Each path below is one point turned by a fixed rotation once a step. After each direction that follows a path, write how fast that rotation turns it, in degrees a step (0 if it stays still).
Each turn is a multiple of 5 degrees from 10 to 175, or 0.
Each row of a path follows its step; steps can be skipped.

step 9: 77,207,-119,-72,426,134,126,-64,47,13,-153,76,168,-180,-79,218,-355,-238,-284,243,497,343,-188,113,-184,-268,-200,44,166,-61,200,-167,208,89,-156,-75,-286,-146,121,293,144,251,-173,104,81
step 10: 213,219,190,-82,87,-159,389,-167,122,137,-163,-186,-146,289,-1,-127,133,243,-333,200,-9,-106,63,287,-45,-107,-265,-46,9,-342,-248,-349,182,88,-177,80,185,-395,-65,139,448,42,-147,196,28
step 17: 229,66,-334,-41,354,106,466,312,201,12,32,33,-11,120,-76,-280,-258,-232,-235,97,128,-118,395,-156,-70,144,-77,-275,-332,83,-198,-295,309,23,-331,-109,33,121,-77,218,238,-76,3,98,82
step 20: -182,69,352,-55,102,42,-150,-2,-87,423,69,-39,220,175,-252,132,221,165,-555,11,102,67,-89,-17,-45,115,-328,31,-112,353,87,31,120,284,-132,-38,113,-220,-76,142,419,219,12,391,205
step 21: 30,-16,-52,-353,98,102,287,-62,-65,-135,0,-154,138,-259,134,432,-53,-207,-472,-140,-184,290,69,138,-282,-29,-434,-187,212,165,40,-112,134,-123,-99,67,-122,-140,-175,-19,343,-220,-411,-106,111
step 22: 121,210,-106,70,29,84,282,252,-7,94,99,-238,-194,254,40,26,-53,-134,-95,237,8,-116,-55,243,-159,139,-186,-292,148,136,-193,-614,184,-134,-277,51,-77,-211,234,120,171,-255,413,-229,188
step 33: -93,19,50,140,-49,-246,375,138,-76,-118,-216,-334,234,114,-74,342,-226,-336,-323,10,185,337,35,-197,-303,306,173,115,299,78,-20,-335,-28,114,-57,249,140,145,-42,13,345,-194,-96,144,-44
step 36: -160,-355,42,-286,123,-132,107,-28,-146,350,17,188,119,148,-243,-212,114,-263,-475,-98,217,189,-8,79,-65,-110,-217,-540,81,-146,-299,53,189,-53,-40,-2,-244,27,32,-139,124,-64,-427,-189,-69
Speeds:
-109,-66,-108,29,87,-44,41,-55,95,-62,-51,-39,-69,16,-14,8,12,-11,-14,43,25,-102,-46,22,-10,72,-116,52,-8,-84,-21,43,20,0,91,29,-3,-9,-47,85,-45,127,-21,-19,82 : 10
19,-72,18,79,-89,94,2,22,66,-36,46,101,-42,-44,-30,-57,-29,-39,-84,-11,93,15,-14,46,-35,-53,-79,18,-79,-132,-32,-110,-76,-77,-57,-15,38,-40,-51,-71,-64,0,20,50,-36 : 55
-68,48,0,-55,-40,67,-36,11,51,28,-18,22,-22,-6,96,-153,40,30,-29,91,-12,-32,86,-25,-67,-8,-22,-39,25,-3,132,-78,-4,23,-85,-68,-11,74,65,124,-16,60,40,-86,-1 : 145
23,-90,-8,-17,15,-84,17,121,-42,-38,7,159,-25,-52,-77,-139,35,55,-5,-63,-43,-13,-26,-85,47,11,69,-59,-43,-30,-102,58,48,9,-1,19,-8,-28,14,59,1,38,25,-117,-18 : 60
40,-36,33,-58,17,-6,46,14,-6,-28,-64,-56,25,-144,65,-17,-164,-14,-41,-14,-24,-8,151,-26,-51,-18,50,61,-59,16,-7,17,36,50,-25,77,2,-2,-82,12,-142,-19,-81,-11,52 : 175
-13,66,59,18,15,-28,61,-88,-3,-28,129,110,61,13,-100,-13,-21,-55,-19,-24,-7,132,36,59,-16,1,-41,57,48,0,25,-25,-5,15,105,29,-30,145,-64,92,-19,-25,-35,-89,-3 : 120
19,21,-56,-15,56,104,113,42,-3,33,-40,-41,18,6,-48,-41,-7,-16,-27,-30,-48,80,-34,15,53,7,-88,-49,-19,-24,91,98,99,34,-85,16,5,53,-56,-70,10,106,-50,21,-167 : 95
110,15,-111,-63,-81,-16,-32,128,81,-46,17,-83,8,-42,-38,2,21,-32,-12,-108,81,39,-39,19,-22,-69,-9,-26,51,10,137,-6,-31,40,121,-14,-2,-55,22,-16,-5,20,-35,-86,62 : 115

step 2: 115,-65,135,93,-257,92,-62,91,-132,-26,-115,-30,347,66,100,308,130,16,259,-210,-33,252,105,208,213,250,-127,53,12,-147,-293,-279,202,25,-107,-542,311,281,-28,-446,92,203,93,-10,15
step 4: -154,110,-77,93,95,-207,-297,358,-203,-158,-47,327,-51,256,91,-288,-12,102,-322,-210,164,85,177,-200,-186,-69,-458,-247,290,93,125,124,-24,62,-7,243,-217,337,197,9,214,16,-129,261,118
step 5: 73,77,-91,74,-254,0,250,115,-425,418,143,-6,-313,162,173,-308,-36,-140,-36,41,-2,79,93,-268,-281,86,-59,-24,-210,103,-59,-320,80,-69,12,358,-24,-20,-131,-437,115,162,374,-124,165
step 9: -129,-21,294,132,133,-352,34,-172,-159,-200,-322,-89,-454,32,-41,18,220,178,-262,92,-3,-348,-145,279,-103,223,-57,-310,-189,44,-387,-155,172,-112,-232,-68,1,107,-72,277,4,-98,296,-30,-6
step 12: -83,78,-214,-45,4,-59,40,144,239,-325,-191,-25,-223,-105,255,-190,205,51,178,-33,116,438,-2,-52,-110,89,-55,-277,426,235,103,-348,-179,-85,-360,86,-69,174,-9,3,107,-115,-391,-363,-101
step 20: -24,-129,-58,144,368,92,-120,93,66,-140,-96,-94,-188,174,-393,-92,461,-113,-161,23,-98,89,-14,125,-17,75,197,51,190,-69,-358,-369,-36,-259,-47,-278,-205,-212,-136,158,210,157,-180,-344,-333
step 27: -86,94,70,35,-85,-190,-79,-7,-287,-105,-41,-85,-91,493,-12,1,-160,-331,-261,-423,-57,-196,-175,-104,-72,-249,23,81,94,-113,-110,35,-119,-67,-10,228,160,82,626,184,-268,311,-204,2,60
step 28: -317,104,-144,-36,-41,153,29,175,-234,289,-146,-63,-404,-63,-258,-177,45,-247,89,-77,30,15,-112,-146,160,320,217,154,29,-111,-35,-240,421,-512,224,128,59,-266,16,256,-83,19,252,130,-92
Speeds:
106,67,-71,73,-93,-54,3,27,57,145,66,-11,-26,38,-38,-27,93,8,-84,-50,38,69,-40,-38,-18,49,-68,90,2,55,44,82,-17,23,33,-29,24,81,36,30,-33,-25,18,-25,127 : 35
-19,60,72,50,-72,19,-21,4,19,-21,48,-61,-4,97,8,30,-96,-22,13,21,-34,-22,54,25,-67,72,35,9,-155,109,29,4,-18,80,-139,-121,-1,-17,-65,-52,-40,-22,77,52,-15 : 90
-18,64,-12,40,-44,-38,33,-20,-29,-44,28,57,-82,-77,73,-15,39,-85,209,22,42,-24,21,79,105,115,-12,-62,-56,-14,8,-40,-16,-4,5,14,51,34,9,37,15,-1,24,-59,125 : 110
65,62,-27,12,10,72,47,84,18,-16,32,-15,115,-42,-62,8,-26,-110,-23,-5,9,47,29,30,10,17,-23,-45,-12,11,-57,-13,39,-163,103,5,-16,-35,-81,-105,-57,92,127,42,36 : 125
-54,-6,-58,57,-31,63,-61,8,-45,81,-37,-31,-20,65,25,-92,-32,50,122,81,38,36,-83,35,-83,34,37,24,28,-150,-35,112,44,39,32,-36,-15,10,-50,-63,-23,125,-25,43,2 : 125
41,86,-3,69,28,137,78,-80,35,68,-27,61,42,134,-20,-2,78,-54,50,-50,2,6,-5,17,-61,-93,66,-95,-24,34,59,-43,-31,7,-13,39,34,-72,-11,29,-31,39,-100,-104,-22 : 55
-37,7,-14,2,-127,-7,-37,-1,45,-136,19,-93,2,52,-68,27,22,7,45,-3,73,-7,-58,86,-73,-141,-154,-84,-41,7,-51,25,17,-27,9,43,-23,69,28,99,-7,-9,-1,26,-21 : 140

step 4: -85,-299,-36,279,-426,-210,-239,-94,143,85,-2,51,283,201,183,86,213,83,-46,-159,-146,162,309,262,122,130,-126,18,-31,96,-158,100,-90,320,1,-316,96,49,126,-370,-247,123,313,282,-233
step 9: -153,221,214,30,42,-7,145,-112,22,180,-124,-488,-433,-76,-200,139,212,-83,282,323,136,-110,175,-177,-345,-85,276,252,-38,30,-82,198,77,300,-96,1,23,177,-269,167,44,290,-25,-117,-269
step 12: 13,34,-265,-24,-4,3,-234,211,251,66,10,53,-29,54,248,-115,-11,207,279,353,25,76,109,-149,-438,-103,-151,71,-165,-128,-496,42,-32,-131,90,-130,-134,-423,-440,139,-312,39,152,135,-34
step 13: 219,67,97,300,-267,63,92,74,129,126,72,213,-175,-201,-76,-214,-151,-65,248,-61,25,163,92,-73,102,429,142,83,167,148,74,-70,-55,337,3,-313,-39,429,-47,-51,276,255,-432,292,230
step 20: 425,-177,126,77,-168,306,218,75,130,-88,-327,172,28,48,297,-65,-242,-135,-82,-288,9,-58,-194,-150,-102,15,-97,273,11,-443,-210,202,199,99,-390,12,-77,-50,-175,-420,-95,-70,-213,52,42
step 28: 447,-368,88,12,-22,-94,-15,-17,300,-181,-253,74,-24,-73,-65,-6,-10,139,215,-105,-533,-293,-43,-96,138,-6,130,-105,206,4,25,-9,-16,296,-12,-386,214,-79,-225,457,89,-3,126,-90,-293
step 33: 215,296,-142,-199,332,97,-120,-267,-139,279,221,-75,-260,-42,299,-375,80,-165,59,-6,-189,-159,25,-32,-204,-295,93,25,-106,-298,209,-54,-64,-346,-62,-153,-122,392,37,-151,-181,292,-19,206,52
step 36: 161,-123,-224,-18,-190,129,-283,40,-142,436,-90,-171,-287,102,170,230,200,133,-381,-153,-60,169,95,-59,-30,189,256,235,-20,-30,-111,-322,-53,197,-161,-310,-54,-35,129,17,-194,258,223,220,-400
Speeds:
54,10,107,26,22,-61,-10,-96,82,12,-58,120,-45,50,0,53,-52,-31,-65,-63,-25,13,30,20,49,-9,-24,11,-92,54,-34,-55,-10,-116,-74,18,33,80,84,-147,-67,52,13,23,8 : 110
28,-42,81,-10,-4,-35,-50,5,31,6,19,80,-63,125,41,-125,51,-23,-35,63,64,-73,-45,103,-76,-79,19,54,43,-74,37,85,9,-59,-29,39,47,-11,-36,41,-38,-84,-133,-13,-14 : 170
2,31,51,-30,50,5,67,-79,-22,78,-28,-50,-56,-17,19,132,105,66,-52,-31,-4,-82,-54,62,96,-11,17,52,-20,53,45,14,-16,82,61,-78,103,-89,-67,-33,-53,-9,-41,-109,-12 : 55
0,-104,31,-13,2,-50,-45,22,15,99,-33,3,-16,70,-52,31,118,32,91,112,130,107,13,39,98,80,40,-88,-12,34,-52,-4,23,38,22,30,-53,-13,-19,-44,24,79,-60,76,-9 : 80
26,68,30,42,70,67,-121,45,-6,-142,-69,-14,12,-57,-63,3,-5,12,-14,23,64,-81,-57,24,40,0,-76,43,-146,70,-24,24,35,95,-89,-25,-35,48,-46,45,21,2,-82,69,-8 : 100
-84,-43,37,40,55,-4,-53,-40,-67,52,-61,-35,-1,37,134,-63,-3,-41,-27,-120,-1,17,93,20,62,-42,62,47,-18,99,-104,89,22,-13,32,-9,-30,27,42,146,72,54,11,-33,-12 : 145

step 0: -354,398,-49,93,-220,17,-402,-73,303,-378,22,85,-64,-69,-278,-104,-20,36,202,233,60,120,224,-259,103,-43,169,-74,49,243,103,42,-161,-15,329,314,224,2,-423,-225,-75,253,-118,-340,137
step 10: 528,-465,134,144,-59,-57,63,-165,-60,203,197,474,-130,-414,135,201,-179,-114,46,224,-173,-214,30,144,112,60,253,125,-249,-35,278,-88,-93,-168,-272,-83,184,-325,-121,59,135,7,-82,192,61
step 11: 4,37,-121,282,-373,158,-146,150,-85,-42,234,-98,-126,61,84,135,-241,-6,-344,-185,-283,-148,103,-97,-209,-26,-91,144,-465,385,497,154,76,131,-209,90,43,-118,368,31,-6,260,110,186,316
step 13: -210,228,-280,-47,-14,212,28,-189,402,-54,-170,-45,-399,-179,91,-35,-75,390,-77,-229,-266,-54,-54,-168,-28,-64,-155,56,-115,-42,255,31,170,0,16,285,-38,-96,-280,433,-285,24,183,329,-389
step 15: 271,61,-21,52,-92,-355,4,-203,-108,-205,10,282,-206,248,318,17,272,215,235,191,-535,-257,-79,-180,-245,-92,97,120,182,-107,62,-136,4,231,-63,297,-350,222,-273,180,180,216,123,-104,-28
step 26: -122,-91,-50,268,-232,72,214,-91,239,223,338,181,-19,-450,-18,-143,226,143,33,101,-85,129,-104,456,-151,-79,-56,238,-182,217,161,123,131,-212,-96,-157,-437,-124,-295,-285,-57,57,-325,-86,-276
step 28: -227,59,238,170,-364,-103,258,-177,19,-403,-100,-7,-51,-129,-216,-255,146,174,-96,231,-26,162,317,-79,129,-364,97,134,-259,313,99,-276,81,-60,299,63,152,383,0,-209,12,392,142,-91,-129
step 30: -334,-223,-24,-3,286,201,92,213,-41,-83,231,-434,-45,177,-32,-288,26,-34,-79,411,-159,-76,289,51,305,89,184,58,-34,-281,13,94,-103,-50,291,215,-421,250,40,102,-119,361,38,327,-186
Speeds:
68,-86,-12,32,-73,0,-36,25,-26,-54,-31,-54,86,11,-97,-65,-71,-70,32,-46,9,-66,-113,20,-10,-106,43,-73,43,-68,30,64,27,86,24,79,-40,-15,122,-37,-47,-28,-42,3,-98 : 140
83,-65,-31,-103,-75,-15,-31,-22,7,-10,63,66,75,-47,16,88,-14,-3,95,8,-54,-3,-19,87,-19,73,-106,-42,-98,-19,56,57,-8,65,52,-24,37,111,-41,-65,-9,96,23,-94,42 : 65
72,-16,-26,110,57,141,-135,93,31,-6,130,-164,-4,-13,10,33,-45,-31,13,16,38,-15,-2,37,-36,58,-1,-2,22,67,38,39,-3,-39,-40,-71,17,-20,-47,33,-69,4,79,1,-18 : 55
25,0,-88,24,16,22,-33,-12,-115,-10,3,14,34,-68,-15,4,-13,34,-11,-78,31,9,12,-49,-112,9,-31,146,5,-7,-12,-95,-76,-34,69,-3,48,72,31,53,-51,120,-136,67,-91 : 145
54,94,-73,1,-46,9,-64,-81,66,1,5,-19,28,124,-36,51,-8,22,-81,96,-40,-66,37,-13,-87,-88,-20,-75,18,1,-75,-133,43,-67,-39,-2,72,42,67,-100,-37,25,6,-39,27 : 90
60,21,-4,-73,15,-9,52,11,-21,40,-104,-49,-67,2,80,114,47,33,-72,18,63,-69,-114,-96,-115,-44,-27,-22,-14,0,55,96,-100,33,-16,35,-43,2,-29,-16,-100,3,60,70,50 : 155
